In the data rows, the value 128 means zero.
Some points, each followed by its number:
[ 64 109  96 113  83 106  73 127 102 114 146  78] 0
[108  98 172 144  92 130 109 102 118 134 142 143] 1
[171 170 153 122 170 133 155 128 160 117  72 168] 2
[121 108 145 145  96 113 125 125 120 144 141 142] 3
[ 95  53  81 160  97 134 168 118  49 183 143  97] 4
[119 139 135 141 100 138 101 110 141 145 153 107] 5
[151 174 141 113 193 137 153 158 159  98  87 155] 6
[201 154 157 123 170 131 172 123 136 136  59 172] 7
[157 149 151  89 129  93 103 115 130 131 107 133] 8
[156 169 135 102 184 135 147 146 156 104  89 140] 9
[115 134  95  98 151 142 127 161 139  98 149  93] 10
[182 153 152 103 156 117 140 124 125 140  84 159] 11
[143 150 155  89 145 106  91 121 124 122 125 128] 12
[ 85  52 120 148   0 137 115  57  91 172 214  90] 13
[ 84  89  48 159 130 161 165 154  93 165 150  76] 14
[112 148 107 165 183 202 185 189 156 115 120 131] 15
[ 83 114 120 124 114  77  57  82 105 135 170  98] 16
[132 129 203 136 133 136 156 128 143  86 108 196] 17
[117 164 139 121 159 124 112 137 155 104 118 140] 18
[154 132 140 129 109  94  44 117 141 138 127 116] 19
[197 153 152 114 178 129 170 130 136 135  55 175] 20
[146 123 178 155 141 147 170 126 120 125 102 185] 21
[130 172 130  94 182 131 133 127 154  85 106 153] 22
[148 165 156 123 169 148 145 155 173  85 107 161] 23
[150 104 116 154 133 150 175 138 101 177 113 147] 24
[174 141 162 138 176 142 192 124 133 127  51 185] 25
[133 161 133 133 147 126 131 131 153 106  98 146] 26
[114 138 122 115 101 118  78 128 152 112 170 123] 27
[ 96 117 103 128 101 145  89 141 141 134 166 113] 28
[ 99  67 108 157  88 117 134  99  70 167 161  85] 29
[144 117 140 139  97 136 125 113 120 151 126 160] 30
[102 119  80 147  81 116  95 112 131 163 163  65] 31
[ 73 149 103 110 149 159 107 157 158  82 171  85] 32
[107 140  98 178 165 206 182 201 151 127 133 128] 33
[182 164 150  97 164 115 138 130 135 129  92 151] 34
[ 59  99  90 116 107  92 109 113 144  61 180 104] 35
[192 151 155 116 154 117 157 125 129 135  77 166] 36
[168 163 153  85 149 113 113 123 139 121 104 145] 37
[158 146 151  95 129  88 121 107 141 106 104 150] 38
[133 130 123  96 134 111  61  94 150 158 144 106] 39
[ 78 115 103 168 127 171 141 176 125 111 169 106] 40
[133 151 139 108 143 129 112 134 153  99 123 142] 41
[ 55  38  85 167  80 113 141  96  51 139 202  47] 42
[ 72 163 119 133 105 135  74 160 117  94 162 103] 43
[112 144 154 128 144 144 123 139 175  62 131 156] 44
[135 125  97 138 112 124 129 141 120 169 133 109] 45
[129 179 160 123 141 128 120 121 166 105 121 130] 46
[175 159 158  83 158 118 122 125 144 120  92 150] 47
[ 67 106  87  81 134 100  74  99 101  72 175  67] 48
[166 157 141 140 200 162 196 152 149 120  67 173] 49
[119 105 143 138  86 120 132 121 117 141 147 151] 50
[145 116  68 137 146 126 167 125  99 198  98  94] 51
[ 89 109  88 152 104 127  75 115 109 152 174  92] 52
[198 148 155 117 163 122 153 124 133 142  70 166] 53
[ 94 106 142  87 112  83  68  81  78 148 159  92] 54
[ 86  62 131 167  47 127 128  92  99 144 170 108] 55
[ 26  92  68 151  73 124  99 141  92 122 233  66] 56
[139 121 145 152 104 138 141 114 131 154 114 152] 57
[ 74  51  73 158  85 125 146 132  70 158 171  57] 58
[162 157 143 101 146 111 119 147 140 105 101 142] 59
[156 144 131 160 187 176 214 154 135 137  73 169] 60
[127  95 134 134  85 112  88 102 115 128 170 124] 61
[156 151 137 121 144 136 135 149 140 130 126 139] 62
[146 133 102 115  81 143  77 126 127  80 189 105] 63
[149 136 144 120 167 130 173 149 124 121 100 140] 64
[126 140 134 112 117 139 111 137 137 138 140 110] 65
[111 145 105 138 146 151 125 179 160 123 142 131] 66
[170 166 161 119 157 118 145 117 155 120  91 158] 67
[185 158 150 108 158 123 141 125 140 125  79 152] 68
[156 173 140 101 184 138 141 157 163  93 103 147] 69
[188 134 144 137 172 135 196 123 117 148  45 169] 70
[129 147 120 159 163 179 172 183 158 132 125 153] 71
[159 161 138  96 147 124 118 127 152 129 117 154] 72
[113 112  65 125 137 123 120 129 118 151 146  78] 73
[142 118 136 160 118 157 138 138 129 159 126 148] 74
[105 115 143 146 112 119  53 165 170  54 179  53] 75
[ 78 115  98 155  89 152 109 147 130 108 172 124] 76
[195 160 153 108 159 121 147 128 137 140  79 167] 77
[170 159 147 133 167 146 166 144 153 134  75 176] 78
[120 149 121 138 144 161 125 180 161 106 149 132] 79
[139 131 207 150 139 138 151 128 140  93 109 193] 80
[181 150 150 127 156 131 156 140 134 146  89 170] 81
[ 61  28  70 166  79 142 149 128  52 165 193  77] 82
[ 51  43  73 179  72 144 148 125  64 165 195  67] 83
[ 98  83 117 157  89 140 125 101  74 113 171 116] 84
[110  91  50 158 101 133 136 122  86 202 150  70] 85
[104  70 141 131  60 118 116  81  85 134 157 116] 86
[134 154 129 127 163 159 150 182 162 111 121 148] 87
[ 89 151 157 153 102 138  92 126 135 100 171 131] 88
[108  97 125 138  84 110  60 149 129 166 207  84] 89
[ 86 140 108 120 148 137 102 148 156  85 173  86] 90
[139 140 120 128 128 142 131 150 139 141 124 136] 91
[ 99 131 117 142 125 146 109 176 141 122 167 118] 92
[ 88  97 135 161  49 127 114  95 112 174 153 109] 93
[105 109 109 106  69 115 104 100 101 128 172 109] 94
[ 97 160 110 103 139 132 107 139 159  47 159  79] 95
[130 143 147 135 125 132 118 123 141 149 133 142] 96
[143 110 145 155 118 133 151 121 121 154 109 157] 97
[ 83  75  97 158  67  91 110  78  95 153 174 119] 98
[158 159 140 100 135 104 109 122 156 113 119 139] 99
[132 139 128 135  94 120 120 113 130 118 133 147] 100
[138 187 126 112 174 126 127 138 174 102 110 126] 101
[190 151 156 113 153 120 152 126 131 138  79 170] 102
[ 65 136 115  91 100 139  85 156 167  66 166  86] 103
[182 170 154 130 172 133 167 130 154 128  60 171] 104
[159 154 145 102 145 107 105 123 167 115 102 134] 105
[ 60 119 101 148  88 147 124 158 119  94 210  66] 106
[133 123 140 152  77 121 102 122 106 132 143 129] 107
[111 122 109  83  92 135  62  82  92 137 166  79] 108
[ 88  89  80 158  56 120  28 103 112 137 180  53] 109
[113  60  92  90  64  30  92  97  30 136 241  38] 110
[147 166 136 131 166 150 148 146 172 117 102 158] 111
[162 154 152 137 164 144 165 136 149 126  80 174] 112
[159 153 160  86 142  80 120 139 151 113 119 146] 113
[163 139 178 140 156 148 170 131 134 109  86 206] 114
[ 91  85  62 169 133 172 176 157  88 162 151  97] 115
[ 90 122  84 154 127 145 114 162 135 137 174 101] 116
[153 176 145 102 188 130 145 141 156 100  92 151] 117
[105 141 116 137 147 165 131 176 146 116 149 122] 118
[ 68 138 127 144  95 113  83 114 100 139 168 124] 119
[158 143 130 157 151 161 171 151 142 150 104 156] 120
[154 165 134 131 169 148 153 141 156 123  84 153] 121
[141 138  92 128 132 127 128 134 126 160 120 104] 122
[ 36  65 105 168  63 117  95 104  98 116 183  96] 123
[170 136 140 136 151 143 158 145 141 145 105 154] 124
[ 87 101  80 136 132 126  99 148  90  87 185  98] 125
[ 96  98 103 134  91  79  85 153 134  61 206  75] 126
[ 90  81  89 152  57 139 113  81 127 161 188  74] 127
[154 146 153  89 136 118 129 117 141 110 108 150] 128
[ 58 100 155 145  73 112  93  92 120 136 170  76] 129
[ 73 120  80 152  90 122 101 107 138 106 184  73] 130
[ 91 130  98 168 151 187 156 201 145 117 155 105] 131
[199 157 163 115 163 116 153 125 138 135  72 165] 132
[ 84 106 146 139  27 121  93  48  90 127 169 100] 133
[107 151 153 116 135 127 104 120 158 102 115 132] 134
[120 139 174  75  91  55 118 124  99 140 181 135] 135
[ 45 131  89  91 118 107 104 154 142  98 198 110] 136
[124 120 104 132  81 122  99 148 138 139 158 108] 137
[ 46 109  80  99 120 121  85 162 117  71 168  75] 138
[ 79  60 136 106  68  90  96 136  92 142 183  47] 139
[111 147 122 108 113 114 101 133 148 132 155 112] 140
[180 113 144 132 140 123 173 111 101 164  82 150] 141
[203 152 156 105 166 116 150 115 138 138  77 169] 142
[ 86 120  94  88 130 128  96 153 144  64 176  76] 143
[161 145 141 149 148 159 157 148 139 152 107 163] 144
[153  95 104 143 155 140 207 125  77 175  83 138] 145
[124 136 147 143 107 145 123 138 146 143 135 136] 146
[130  81 156 131  70 102 105  65 102 136 125 136] 147
[ 83 102 110 104  94 110  60 136 123 130 152  77] 148
[147 169 132  99 156 125 119 149 146 117 100 141] 149
[129 144 157 120  70 139  84  95  96 120 140 143] 150
[129 121 143  93  97  67  69 138  98 129 191  94] 151
[ 54  92  37 140  81 108  93 117  96 146 188  16] 152
[158 170 142 112 195 139 157 155 154 105  82 152] 153
[ 57 115 116 127 123 143  86 114 123 100 142  64] 154
[126 165 153 121 123  97  90 119 157 115 154 116] 155
[196 150 149 132 175 139 183 126 133 143  53 174] 156
[118 102 138 138  65 117 125  58  98 141 157 139] 157
[152 141 194 114 129 126 135 113 155  73 108 183] 158
[ 58 114 101 128 128  95 100 200 130  78 177  72] 159
[155 157 127 110 147 121 112 142 154 120 126 143] 160
[121 140 131 144 112 142 121 144 138 137 147 134] 161
[106 122 102 137 105 129  96 132 140 162 182 112] 162
[119 131 138 130 112 124  92 129 145 152 161 101] 163
[137 173 137 133 163 145 138 135 163 103 104 151] 164
[ 69  63 138 164  77  48 142 188  88  63 172  81] 165
[ 76 118  94 138 133 162 134 183 139 107 179  89] 166
[107  96 187 152  93 122  97 112 144  80 131 160] 167
[166 158 151 125 179 137 161 131 149 120  68 168] 168
[143 126  75 136 133 138 150 139 113 193 126  97] 169
[124 115 133 135 117 140 124 128 138 153 135 130] 170
[140 132 129 125 107 139  97 145 135 138 144 128] 171
[153 185 139  96 189 127 143 136 153  99  93 143] 172
[120  85 103 120  87 132  59 127 100 139 201 103] 173
[116 142 170 132 158 142 145 146 156  83 120 175] 174
[133 112 123  83 126  99  89 122 146 153 180  79] 175
[168 167 137 115 207 143 175 153 142 111  70 158] 176
[165 171 146 112 200 143 161 151 155 107  74 162] 177
[163 165 145  78 156 120 117 132 132 116 105 140] 178
[124  47 122 121  73  82 142  76  28 169 120 133] 179
[101  96 126  95  80 108 117  89  98 131 124 139] 180
[147 109 156 104 105  90 116 110 110 147 108 143] 181
[166 163 143  97 160 119 130 127 149 118  91 133] 182
[ 75 135  96 136 150 158 117 173 164 104 175 109] 183
[111 118 136 106 128 121  93 145 137 109 147 140] 184
[158 133 137 138 135 127 148 128 130 159 111 162] 185
[135 142 143 103 124  55 112 106 142 105  89 146] 186
[123 126 203 143 139 131 130 129 145  86 124 165] 187
[202 153 152 115 173 130 169 124 135 137  55 173] 188
[ 32  72 118 156  39 122  90 101 104 116 207  76] 189
[136 134 141 109 133 106  96 139 155 111 114 130] 190
[ 37 108  96 118  78 127  84 142 158  95 231  72] 191
[119 177 172 104 141  73  74 145 159 119 160 134] 192
[150 111 146 158 113 135 153 118 117 158 106 168] 193
[110 118 146 137 123 121  94 142 151 129 133 119] 194
[137 123 140  82 129 101  94 134 141 107 123 106] 195
[ 97  88  31 154 109 129 140 129  88 194 159  57] 196
[ 67 141  99 127 126 117 116 121 163 104 155  90] 197
[137 107  80 125 120  90 114  99 102 179 144  66] 198
[ 79  74  86 161  36 128 125  89  88 181 181  69] 199
[ 68  97 127 121  89 107  74 120  97 172 183  88] 200
[170 142 136 126 145 131 143 135 137 142  95 164] 201
[137 166 131 127 167 154 152 173 165 112 112 146] 202
[173 147 173 137 172 140 183 125 133 122  60 194] 203
[177 134 143 144 176 140 204 125 121 144  43 170] 204
[169  99 123 135 144 136 182 112  86 171  87 153] 205
[ 67  93  90 143  60 117 119 150  91 107 205  89] 206
[118 102 129 160  76 134 110 102 114 152 165 132] 207
[101  68  70 164 134 152 190 135  62 165 133 106] 208
[199 152 147 129 169 134 173 128 130 145  55 173] 209
[139 165 128 106 182 130 121 151 159  95 104 143] 210
[ 53 122 112 130  85 110  93 120 108  97 203  90] 211
[113  66 135 162  72 107 148  62  60 170 136 118] 212
[ 84 148 109 149 160 177 142 192 165  82 147 116] 213
[122 128 133 112 126 125 102 148 138 126 141 124] 214
[143 146 216 118 142 122 157 112 137  83  94 181] 215
[124 134 159 138  85 119  97  75 142 100 139 119] 216
[115 164 156 102 139 101  88  96 140 103  87 146] 217
[190 147 151 136 173 137 188 126 134 141  50 176] 218
[110  91  33 146 122 121 143 121  86 198 134  60] 219
[136 178 149 152 160 166 156 150 188 110  99 159] 220
[ 69  98  95 147  37 141 101 124 114 127 189 102] 221
[196 148 152 124 173 133 173 125 131 140  55 170] 222
[160 172 135 105 193 132 153 145 153 104  83 150] 223
[171 157 145 134 160 151 159 148 147 140  96 162] 224
[155 174 138 102 180 130 146 154 166 102 105 143] 225
[164 149 148  84 150 113 117 125 155 108 117 151] 226
[101 130 164 108 104  96  99  86 167  97 162 138] 227
[199 143 147 124 153 129 161 117 126 158  72 164] 228
[ 71 110 100 145 105 152  96 155 150  99 171  81] 229
[140 151 131 108 150 119 120 132 165 102 106 122] 230
[ 29  91  66 147 100 133 102 159 131  94 200  55] 231
[112 124  69 129 145 132 133 138 132 155 131  81] 232
[152 138 147  81 100 100  82 119 115 154 132 136] 233
[137 120 141  86 111 104  93 113 122 134 143 103] 234
[184 131 121 141 174 139 203 128 114 164  52 152] 235
[ 91  37  95 174  60 121 149  97  60 165 155 105] 236
[179 133 138 155 167 151 197 137 124 159  70 174] 237
[127 148 109 164 197 194 203 182 148 125  99 144] 238
[167 121 100 155 152 147 185 137 113 189  90 134] 239
[144 117 170 134 108 124 115 120 132 106 141 152] 240
[100 133 157 117  93 115  62  98 117  96 170 130] 241
[180 164 153 106 160 121 138 120 145 122  81 159] 242
[169 135 141 146 147 152 168 140 132 157  92 168] 243
[118 171 119 142 191 179 162 182 170  94 119 135] 244
[ 93 150 177 116 130 122 109 136 173  59 134 161] 245
[125 137 128 139 116 141 128 144 134 150 154 123] 246
[103 174 132 163 155 180 144 183 199  95 136 132] 247
[168 160 148 111 170 126 139 132 147 133  83 156] 248
[ 82 146 110 139 130 150 111 139 165  81 159 107] 249
[161 147 144 138 145 128 139 135 137 144 105 154] 250
[170 129 111 155 154 156 184 141 120 182  87 140] 251
[182 153 147  83 152 107 123 126 137 117 100 145] 252
[ 99  67  96 157  94 126 139  97  65 170 153  88] 253
[144 168 147 114 142 125 111 134 163 115 139 135] 254
[100 130 115 140 110 117 113 133 132 143 178 106] 255
[201 150 152 120 173 129 174 126 131 142  51 172] 256
[158 154 131  92 154 105 107 132 142 124 102 148] 257
[159 131 156 103 128 107 116 129 130 118 117 143] 258
[ 68  64  86 162  36 112 100  84  80 189 186  57] 259
[200 152 147 122 168 129 167 127 133 142  59 173] 260
[ 81 148  80  99 139 143  94 168 155  74 148 101] 261
[116  89  40 145 121 129 148 125  83 201 136  59] 262
[ 89 122 123 171 106 134  87  93  48 131 222  75] 263
[164 173 137 105 202 132 158 152 147 115  75 152] 264
[193 142 150 133 177 132 189 122 129 141  46 175] 265
[139  72 144 128  99  93  80 110 114 141 121 160] 266
[125  93 107 171 105 159 156 133  97 174 147 134] 267
[147 143 138 151 143 152 147 151 143 142 123 157] 268
[195 142 152 128 174 132 188 126 127 141  46 176] 269
[146 145 212 133 145 139 150 113 143  85  89 181] 270
[142 163 158 133 134 124 125 131 170 116 121 145] 271
[120 153 155 145 151 169 149 174 159  97 130 159] 272
[156 146 168 119 117 114 129 127 139 137  97 158] 273
[109 117 115 139  90 112  97 121 134 137 172  99] 274
[138 132 157 108 118  66  90 104 110 150 136 129] 275
[191 155 152 119 174 132 167 125 142 128  66 174] 276
[ 78  94  86 168  72 119  99 112 121 146 185  76] 277
[137 167 165  95 114 116  89 133 134 108 101 126] 278
[166 174 134 107 202 134 163 156 152 111  81 151] 279
[ 71  90 130 105  65 112  64 111 110 131 188  75] 280
[170 149  97 110 159 125 143 137 127 163 104 115] 281
[145 138 174 120 114 137 120 126 177  74 114 155] 282
[201 154 158 111 169 123 158 123 129 134  58 170] 283
[ 95 103 103 149  69  96   0 105 124 115 209 105] 284
[137 141 150 109 126  84  95 111 110 118  88 159] 285
[ 90 158 141 106 127 112  93 156 172  86 163 106] 286
[176 152 145 134 156 143 144 139 143 139 101 166] 287
[205 153 142 118 166 120 153 126 129 144  66 158] 288
[129 111  54 143 128 139 143 133  99 198 133  80] 289
[ 96  77  43 163 122 150 162 142  75 190 152  75] 290
[156 174 136 100 184 132 146 149 153 107  92 142] 291
[199 152 151 125 175 135 180 127 133 141  54 174] 292
[118 127 110 107 116 137  86 139 133 137 158 121] 293
[172 165 148  96 141 112 123 130 151 125  85 162] 294
[184 115 136 127 144 126 164 117 102 164  88 156] 295
[ 98 156  98 153 166 187 146 195 170 100 142 118] 296
[ 82  90 121 152  75 124  84 122  94 133 187  78] 297
[111 101 113 139  84 108 116 124  81 148 151  94] 298
[113  67  99 110  48  89  75 107  80 124 170 116] 299
[106 156 133 117 117 132  90 116 154 103 158 111] 300
[ 81 139 174  93 100 128 101 108 146  96 129 115] 301
[176 143 144 141 183 143 196 129 129 136  47 175] 302
[ 84 114 116 118 107 108  97  96  88 154 167  96] 303
[106  78 132 140  54 118 103  67  93 151 157 125] 304
[132 170 151 116 164 118 132 133 163 100 110 150] 305
[114 134 117 146 133 149 115 166 136 115 169 119] 306
[ 52  71 102 157  64 154 113 139 119 133 214  92] 307
[111  94 125 143  85 115 108  80  93  97 130 128] 308
[141 150 183 137 167 150 178 141 148  89  81 198] 309
[114 147 128 134 142 111 104 155 148  91 141 116] 310
[ 92 148  98 139 144 156 132 183 148  99 166  96] 311
[121 127 130 145 107 142 116 143 135 123 152 120] 312
[153 144 136 130 142 142 132 145 145 147 113 145] 313
[186 160 155 117 161 123 153 125 149 125  76 170] 314
[164 144 167 138 146 141 151 133 148 133  92 189] 315
[137 113 149 135 107 125 115 110 128 157 139 148] 316
[170 165 152  98 150 104 125 121 146 131  98 134] 317
[116 118 144 129  62 139  85 108 130 113 194 120] 318
[135 115 156 108 101  96 114 109 108 138 133 127] 319
[155 180 139  98 196 131 145 148 154 100  82 154] 320
Which point above is nearest to each new point? Its number follows each.
[ 78 130  98 113  85 114  60 115 118  78 190  75] 211
[163 115 132 167 151 156 206 131 108 166  81 163] 237
[125 130 162 140  92 125 120  93 140 119 138 132] 216
[138 165 141 136 150 150 132 130 161 111 126 149] 164
[145  93 107 156 150 150 203 135  83 175  96 144] 145
[ 94 129 123 132 152  94 104 119 111  67 130 147] 310
[161 148 137 137 144 141 138 145 149 138 119 151] 313
[ 79 126  61 163 132 172 135 174 131 145 174  78] 116
[142 134 148  73 123 103  93 117 133 125 107 132] 8
[130 119 109 108 139  75  82 110 116 128 149  95] 234
[ 72 167 118  93 112 100  38 146 111 121 139 109] 43
[ 97 138 121 120  77 110  51 146 120 125 195 109] 27
[121 113 139 134 114  86  43 137 134  88 120 113] 19
[147 162 135  76 143 112 112 120 122 112 109 129] 178
[ 22  73  80 171  59 172  87 150 128 116 221  79] 307
[138 149 121 125 130 136 121 133 152 142 136 142] 91
[175 139 140 155 159 157 192 138 132 155  77 175] 237
[ 94  96  22 140 118 133 120 136  97 179 156  45] 196
[171 134  97 115 152 112 149 123 112 170  85 118] 281
[179 157 149 100 156 111 127 135 135 125  90 152] 34
[102  94 177 181  96 142 159 112 106 112 142 156] 1
[163 161 155  97 154 103 126 129 145 124  87 164] 294
[162 123  86 127 148 121 163 125 102 193  94 107] 51
[129 143 206 101 139 121 120 114 156  87 107 178] 158
[ 78  93 172 127  94 118 122 122 113 107 184 146] 1
[153 163 145  93 140 117 112 140 144 109 112 146] 59
[162 122 160 105 122 107 126 100 112 139 102 153] 181
[178 137 142 142 153 145 168 142 134 149  87 173] 243
[108 157 151 123 108 113  98 118 162  84 105 130] 134
[155 129 158 120 125 130 126 106 136 137 111 157] 273
[151 137 137 126 127 125 130 144 142 145 119 148] 313
[151 140 130 151 130 151 140 142 147 155 124 150] 268
[121 110  45 161 145 153 177 148 101 193 123  83] 289
[131 156 147 136 136 115 105 103 179 100 152 119] 155
[111 165 146 104 158 112 104 123 173 122 127 139] 18
[125 120 218 126 133 123 134 120 126  85 122 175] 187
[ 97 157 116 110 180 142 134 159 165  83 140 111] 10
[125 163 143 122 126 121  91 120 179  88 109 139] 134
[113 143  81 128 138 131 115 144 145 148 134  81] 232
[ 98 111 116 132 108  70  99 110 130 102 180  83] 274
[178 142 162 101 137  93 133 107 134 121 102 154] 38
[114 144 161 161  88 129 120 111 133 122 154 118] 5
[ 77 113 124  93  94  80  20 117 123  96 205 115] 284
[168 166 138 122 206 150 177 153 150 117  69 163] 176
[116 112 125  78 116 110  89  95 123 126 156 127] 234
[ 64  98 114 146 103  81  79  89 147  76 179  77] 35
[141 100 158 141  97  93 127  64  88 145 117 147] 147
[130 151  98 103 136 109 111 140 138 134 116 108] 122
[141 136 134  92 152 109  84 128 132 115 131 129] 12
[135 147 142 103 115  73  56 119 128  99 158 107] 155
[ 86 117  95  84 150 130  80 139 144  96 187  71] 143
[116 143 137  97  86 109  70 112 142 129 169 107] 27
[ 98  75 106 118  73 102  74 119  98 104 140  72] 0
[102 117 134 155  77 150  81 112  98  95 193 123] 318
[169 158 138 133 207 152 192 149 142 125  60 168] 49
[162 136 143 133 127 141 143 131 128 154 120 149] 185
[164  99 116 131 157 132 190 123  85 167  80 151] 205
[153  95 108 137 146 139 194 126  77 172  89 144] 145
[103 151 143 146 162 166 141 173 164  73 135 145] 272
[140 117  59 145 146 137 166 131 102 198 105  89] 51
[ 52  57 113 178  59 183  76  97 116 101 235 122] 307
[130 146 131 112 142 101  88 133 149 119 132 139] 190
[ 80 119  35 127 134 129 115 144 114 131 158  45] 73
[113 142 125 123 114 119 119 124 154 110 134 144] 100
[115 161 182  97 120 101 108 147 171  39 120 113] 245
[ 41  40 102 159  48 122 128  81  80 102 163 115] 123
[ 96  45  81 154  99 131 166 110  39 178 146  87] 4
[ 95 103  80 137  81 120  67 131 128 157 164 104] 52
[ 89 128 135 108  85  85  79 101  81  71 146 126] 241
[119 134 194 126 122 125 135 128 148  72 126 167] 187
[ 82 143 121 106  76 158  82 139 151 132 207 120] 28
[125 127 133  93  85 111  39 117 158 141 172 128] 27
[160 174 139 135 200 162 179 161 160 120  79 168] 49
[118 156 118 137 144 151 132 175 157 101 144 125] 79
[118 146 123 133 137 121  98 155 148 108 164 128] 310
[ 71  76  78 135  92 130 120 121  83 115 196  59] 206
[ 64 108 134 157  72  91 105  69  89 139 205 115] 98
[101  98 134 114  84  79  93 110 132 130 164 123] 61
[167 127 140 149 136 136 152 132 130 154 101 164] 185
[ 77  66 105 164  51 130 130  73 100 162 161  97] 55
[124  84  86 143 134 139 174 132  68 173 121 114] 208
[ 60 131  88  75 134 113 102 163 128 102 170 119] 136
[131 162 147 114 121 124 117 118 175 109 116 121] 46
[119  73  88 161 131 155 190 136  66 176 124 118] 208
[168 158 142 134 157 151 156 144 153 140  94 164] 224
[167 144 192 123 160 128 165 121 142 105  80 195] 114
[200 139 148 126 159 129 167 122 118 154  71 163] 228
[128 143 188 120 143 129 130 127 159  62 110 176] 158
[164 168 183 108 135 107 136 122 153 110 102 162] 67
[142 146 118 128 121 135  98 133 140 127 134 129] 171
[ 83 117 107 169  97 126  93 119 111 130 157 102] 52
[140 134 124 150 128 144 132 141 142 141 132 142] 91
[ 76  70 115 181  50 136 105 103  92 157 180 101] 55
[103 113 130 134  85 153  88  96 153 142 169 100] 5
[107 113 113 102 112 107  90 104 148 156 180  99] 175
[ 68  69  64  89  61 149  76  98  87 116 229  16] 152
[133 151 120 142 160 168 144 177 161 119 128 145] 87
[122 138 159 129 119 107  82 129 167  99 154 120] 155
[143 167 164 129 137 124 128 131 174 109 114 152] 271
[ 97 161 116 102 153 120  71 137 130  91 191  96] 90
[152 108  82 150 138 132 175 119  91 212  93 105] 51
[ 83  85   2 156 112 135 144 133  84 183 164  41] 196
[151 170 163 113 146 119 130 108 157 104  83 147] 67
[108 118 131 138  95 137 100 139 134 137 156 114] 312
[ 95  87 121 144  84 127  93 139 117 102 182  88] 297
[138 136 142  87 107  86  83 103 135 117 138 104] 234
[ 68  69  61 144 118 150 153 148  78 150 160  84] 14
[144 181 149 116 149 116 115 124 157  84 112 150] 305
[149 163 176 106 176 138 157 145 159  82  96 177] 23
[ 75 122 139 142  94 125 100 104 147 103 158 115] 88
[125 124 140  91 138 110  73 108 118 131 135 115] 234
[155 160  99 109 186 131 152 153 137 134  89 116] 281
[146 114 104 119 175 136 181 149 102 143  95 131] 64
[166 170 179 122 157 134 155 123 161 110  75 182] 2
[103 132 104 116 118 108  98 126 152 121 164 108] 140
[106  77 147 130  93 128  46  93 113 118 186 135] 61
[ 55  68 110 167 104 102  91 111  90 139 156 100] 123
[137 177 158 115 141 128 116 129 170 117 109 130] 46
[147 140 148 143 131 132 145 130 128 147 114 165] 185
[104 127 111 127 107 123 111 122 137 140 172 123] 255
[ 75 128  96 175 151 211 161 178 153 102 150 119] 131
[ 90  86 114 138  62 105  83 122  86 148 191  95] 297
[118 148 143 119 123 105 101 107 166 120 121 122] 134
[ 72 125 104 127 145 135  89 153 152  76 170  98] 90
[142 123  75 146 122 129 141 134 112 191 125 102] 169
[141 140 120 138 129 149 133 147 129 150 137 131] 91
[129 134 203 125 146 132 141 133 150  73 103 188] 17
[174 133 135 154 171 154 209 135 122 155  63 170] 237
[136  98 140 130  94 137 119 117 128 158 149 142] 316
[ 94  93  86 168 109 154 157 154  96 163 161 103] 115
[ 48 108  89 164 105 170 132 154 131 120 206  83] 106
[124 128 128 128 103 124 101  89 147 126 157 158] 100
[147 131 122 138 128 144 137 154 130 159 122 136] 91
[ 93  80 129 144  70 107 118 108 117 163 142 116] 93
[ 58  86 117  96  33  97  74  69  91 104 200  76] 280
[115 129 157  89 104 119  81 139 141  83 139 135] 184
[ 41  39  74 179  65 146 141 110  67 149 194  79] 83
[ 40  69  83 164  64 164 111 117  88 146 223 114] 307
[124 121 211 131 128 121 132 105 151  67 110 165] 187
[128 117 142 154  99 134 115 100 121 145 144 143] 316
[106 139 172 119 140 141 139 132 155  51 141 154] 44
[109  73 105 128  74 114  82 133  89 147 210  91] 173
[108 117 196 134 121 127 132 116 145  93 145 145] 187
[ 27  73 105 147  49 158 123 131 101 109 193 101] 307
[ 92 106 100  71 101 120  69  64 116  75 184  73] 48
[139 122 142 109 117 116  96 109 171 111 125 112] 190
[138 102 100 156 167 161 212 146  92 161  93 138] 145
[100 123 101 131  89 113 106  95 128 129 164 120] 274
[ 85  96 126 151  69 105 103 122  92 136 182  80] 297
[198 131 149 118 152 120 170 115 110 158  68 156] 228
[184 117 131 122 161 127 173 125 102 161  78 159] 295
[148 103 126 158 130 145 181 122  95 175 105 141] 24
[120 125 187 137 118 119 135 108 132  92 131 170] 187
[ 76 112  76 113  57  86 101 119 100 141 186 115] 94
[172 159 154  90 148 112 117 129 140 125 109 142] 37
[ 86 127 112 147 125 164 114 155 163  86 167 111] 249
[ 62 110 137 115  74 100  52 136 154 104 194  74] 280
[146  90 101 147 125 143 168 130  83 177 115 134] 24
[ 71  90  97 138  96 128  85 106  96 131 204  63] 297
[178 137 144 142 151 146 161 142 131 156  91 167] 243
[ 90  62 134 175  56 117 120  76  83 136 168 130] 55
[ 98 146 111 125 120 118  86 121 164  86 168 100] 300
[137  82  95 143 143 140 187 127  70 175 104 125] 145
[ 89 113 128 131  86 115  98 124 116 120 143  82] 274
[101  97 126 105  43  86  79 125  86 123 187 120] 299
[176 135 139 156 165 154 200 138 128 155  70 175] 237
[ 80 119  84 144 122 178 117 175 146 115 179  90] 166
[138 128  60 140 165 139 172 143 112 173  99  91] 51
[ 95  94 113 176  67 143 118 114 106 144 167 128] 207
[115 167 107 125 188 162 151 179 169  94 127 114] 244
[174 133 139 151 148 150 173 139 130 155  92 171] 243
[154 131 145 131 118 131 132 127 132 154 114 150] 185
[150 141 127 153 136 153 147 145 144 151 120 141] 268
[ 97 137 112 119 165 140 103 156 142  87 155  96] 90
[120 159 137 123 134 118  69 121 148  76 143 126] 300
[ 94 143 107 115 129 108 106 152 169 104 167 114] 286
[ 54  92 120 136  79  73 112 128  97  99 188  96] 211
[105 103 184 123  61 126 129 101 102 124 165 150] 1
[ 85 140 125 147 120 147 115 140 173  68 160  91] 249
